One vector is turned by the same rotation once a step. Each row is the vector after some number of steps, and that number follows the row.
The counts run from 0 to 414.
[147 155 173 126  65 107 121 109 158 110 144 162 104 131 141  94 112 129
  88 146 136 106 193 111 115 129 113 114 134 127 131 120 121 106 104 116
 113 161 138 152 137 148 200  92 111 119 109 117 172] | 176
[145 139 162 125  90 132 104 112 159 114 160 141 144 144 163 104 118 128
  97 159 163 106 146 137 122 123 147 108 130 159 148 129 152 104 106 106
  92 131 150  92  91 130 201  57  97 146 105 124 133] | 2
[ 91 151 137 112  90 111  89 116 132 150 170 129 154  98 140 131 120 143
 101 143 126 135 190 160 145 142 165 112  78 119  90 106 131 146 123 131
 132 165 113 107 126 137 207 149 111 133 111 115 146] | 216
[104 145 167  92  77 125  96 111 148 104 113 114 114 103 146 113 116 107
  84 153 103  80 152 138  95 113 141 135 107 136 122  89  94 118  96 131
 129 160 134 166 121  98 185  86 128 129 115 138 173] | 198
[104 155 149 143  98 112 123 164 165 120 141 101 129  95 123 135 137 115
 109 121 118 126 165 159 101 190 113 140 140 102 124  91 104 148 104  94
 117 162 177 106 145 102 175  99 141 130  90 115 139] | 353
[134 129 127 102  71 129 111 151 153 114 150 111  86  93 127 106 125  87
  98 142  90 112 186 111 108 116 107 114 105 125 106 155 113  91 105 120
 100 148 107 156 129 126 178  87 108 154 117 168 172] | 407
[ 95 136 152  79  80 144  98 122 157 126 127 117 130 108 148 121  94 109
  88 188 124  89 137 151  87 123 156 133 135 153 110  82  69 133  97  94
 117 151 142 128 113  92 159 102  98 126 115 146 132] | 39
[119 113 148 119  69  89 130 195 162 138 170 127 142  91 144 154 165 141
 113 143 100 125 145 165 108 166 113 114 122 125  83 129 135 121 118  87
 110 160 139  87 112 134 162 108 118 134 110 150 175] | 93
[103 151 187 118  85  94 112 124 139 114 151 106 144 124 117 107 117 133
 133 160 120 107 152 128 125 153 115 122 121 125 101 104  98 150  79  94
  95 190 172 130 115 124 184 163 118 120  89 133 145] | 348
[101 138 154 110 103 139 136 140 169 105 155 141 147 113 144 118  95 135
  74 172 144 165 163 157 126 142 128 134 108 164 114  93 118 141 102 122
  93 152 153 115 160  98 208 100  94 109 135 125 143] | 27
[135 163 139 111  71 130 107 133 161 103 161 126 148 120 172 110 163 124
  66 158 127  78 167 137 100 148  97 122 131 124 154 110 106 130  98 123
 129 177 148 125 122 111 155  85 155 123 101 169 154] | 170
[ 97 127 166 124  88  75 149 159 134 112 176 102 128 126 144 106 105 120
 114 174 110 151 139 155 146 154 113 109  93 175  83 136 138 152  86 124
  91 155 136 103 127 121 167 142 115 143 109 142 168] | 108
[110 125 128  92  68 115 133 169 190 112 159 100 156  95 151 134 121 110
  81 129 139  74 131 136 109 138 147 132 100 129 118 127 105 123 116 103
 100 150 124 139 113  87 138  76 124 143 137 159 145] | 250
[112 109 158  94  85 124 121 151 131 103 169 126 183 137 132 121 148 137
 129 178 129 131 158 143 144 145 113 120 127 163 105 127 128 151  66 113
 105 145 143 100 100 116 188 137 120 131  86 151 169] | 318
[ 98 125 128  97  94 118 121 158 178 109 179  83 154 109 136 122  92 124
  94 107 143 102 162 122 155 138 174 121  63 139 115 130 130 140 137 122
 110 168 141 104 131 116 190 102 141 145 122 108 137] | 230
[131 131 145 153  79  90 127 158 169 136 156  98  87 108 150 111 113 109
 107 143 115 151 129 159 118 154  88 110 133 129 116 143 141 104  82  93
 108 129 143 100 110 114 172  79 117 179  98 159 156] | 103
[123 125 146  93  76 103 134 142 138 145 157 167 126 115 164 148 123 149
  88 162 133  96 182 169 131 157 161 111 159 165  90 109 110 145  95  95
 137 108 117  70 122 140 154 116 109 140 110  99 151] | 294
[128 144 143 117  68 100 130 140 170 118 174 142 162 107 137 133 147 149
 103 122 144 104 171 140 115 170 124 127 171 118 135 123 106 154  92  93
 126 150 143  67 107 137 180 122 144 138  85 108 132] | 323
[128 117 167 114  78  93 132 172 148 129 165 133 123  96 135 144 151 139
 122 144  90 129 155 148 103 142 112 104 124 117  75 128 131 103 110  78
  95 143 127  95 113 154 167  98  88 128 109 134 169] | 94
[107 114 111  88  92 154 102 185 133 159 152 126 132  84 126 155 146 116
 115 161 103 126 194 162  99 142 148 117 133 131  79 112 104 126 122  81
 124 140 125  92 124 121 178 107  98 142 102 129 140] | 64
[133 136 143  98  85 135 118 132 176  58 165 125 128 117 160 110 136 106
  78 148 122 100 143 129 115 127  81 139 161 138 147 116  99 130  84 106
 101 148 147  99 113 116 175  87 127 121 100 160 154] | 329
[113 102 145 110  79 114  99 140 167 128 144 122 143  94 124 141 134 126
 134 116 112 125 166 152 144 121 156 130  90 104 104 105 131 111 117 105
 129 143 142 159 109 107 225  99  93 171 128 142 165] | 225
[114 125 142  89  77 102 142 157 127 141 152 158 134 111 133 145 123 151
 107 139 113  98 195 151 142 163 166 114 142 154  81 121 100 161  77  88
 139 106 117  92 131 132 161 131 111 143  97  84 150] | 295
[126 136 140 130  91 105 112 153 140 126 175 130 145 130 140 143 181 137
 124 133  93 115 209 174 141 171 113 114 136 122 116 114 132 135  91  93
 145 128 159 123 134 117 174 109 124 149  92 164 173] | 144
[119 129 133 111  67 106 134 154 159 163 144 145 122 103 163 127 106 116
  82 180 140 117 153 170  85 145 155 104 127 158 105 138 129 125  97  94
 108 108 111 116 117  97 147  71  78 156 144 124 130] | 264
[102 107 128  97  78 136 144 150 170 144 147 131 133 116 138 123  81 110
 109 137 126 132 180 151 108 131 184 116 150 172  95  99 117 148 134 118
 133 137 141 108 137 100 203 112 104 160 126 104 134] | 55
[103 120 163  83  97  96 152 171 166 107 144 118 118 121 153 129  82 133
  78 136 128  80 138 139 146 152 159 126 107 183  96 115 115 144 101 105
 114 128 137 104 140 107 137  77 123 133 121 108 161] | 280
[114 128 120  78  66 131 107 153 173 111 147 109 133  88 137 123 110  96
  79 156 134  70 139 125 107 127 131 131  95 129 114 135  98 114  98  96
  95 137 110 148 101 100 145  81  97 143 137 156 142] | 249
[114 150 157 111  78 136  77 114 129 117 118 128 103  97 135 120 127 113
  89 164  97 107 170 139 105 116 121 131  98 120 111  89  99 101  95 119
 120 156 122 160 127 107 197  93 102 120 109 147 175] | 197
[109 126 120 102 112 135 123 179 159 114 153  92 118 118 136 132 135  89
 114 118  88  99 194 153 101 146 165 116 125 143 103  95 123 131 152 106
 121 155 169 112 145 105 171  65 136 140 100 134 158] | 382
[119 116 145 109  84 105 120 184 188 128 181 123 145  98 160 151 130 151
  86 130 141 117 138 156 132 152 136 119  79 131 101 128 142 112 133  82
 101 158 148 101 141 128 155  67 101 124 140 146 157] | 252
[111 126 149 129  78 125 136 137 188 124 122 130 139  98 134 115  92 108
  85 143 152 140 151 157  98 143 128 146 147 138 138 100 111 134  98 112
 113 138 154 151 138  72 206  78 105 153 130 121 137] | 25
[112 149 151 140 107 123 116 156 159 115 149 117 117 101 123 139 141 124
 113 139 105 148 175 162 113 177 100 132 139 103 114  96 108 129 102  87
 113 160 177 118 152 104 200 100 121 128  92 135 152] | 354
[119 151 145 138  77 114 130 126 156 137 146 150 151 116 165 103 128 127
  75 173 137 156 181 170  90 140 122 117 130 152 132 101 152 136 107 150
 133 169 144 130 141  98 199  86 140 135 124 124 156] | 185
[107 142 140 116  79 127  95 115 141 153 138 131 134 113 165 122 117 109
  94 148 118  95 169 169  90 119 193 101 124 149 110  94 145 130 131 125
 139 139 135 111  96 110 189  79 107 162 121 100 133] | 213
[102 147 144  83  92 150  76 116 140 136 134 130 121 102 137 124 100 113
  94 199 123 110 148 141 105 123 126 127 123 141 110  91  76 125  95  95
 110 153 134 140 118 102 172 118  81 131 115 165 135] | 38
[105 142 173  98  79 108 110 122 168 102 126 107 134 104 162 107 113 117
  77 137 112  79 143 142 114 124 145 143 102 140 126  79 107 133 106 142
 139 174 145 146 121  92 180  91 151 133 120 133 165] | 199
[130 155 144 111 116 115 121 154 139  95 181 111 123 155 135 122 134 123
 113 120 121  79 207 114 146 159 144 110 111 140 120 140 137 129 111 100
  99 140 160  97 140 145 162  71 142 123  71 106 157] | 151
[134 131 120 113  76 121  97 157 154 129 164 114  98  95 121 113 135 103
 108 142 100 139 203 118 128 135  94 109  92 102 105 154 121  88 114 107
 105 166 108 142 132 141 192 102 112 142 110 161 168] | 406
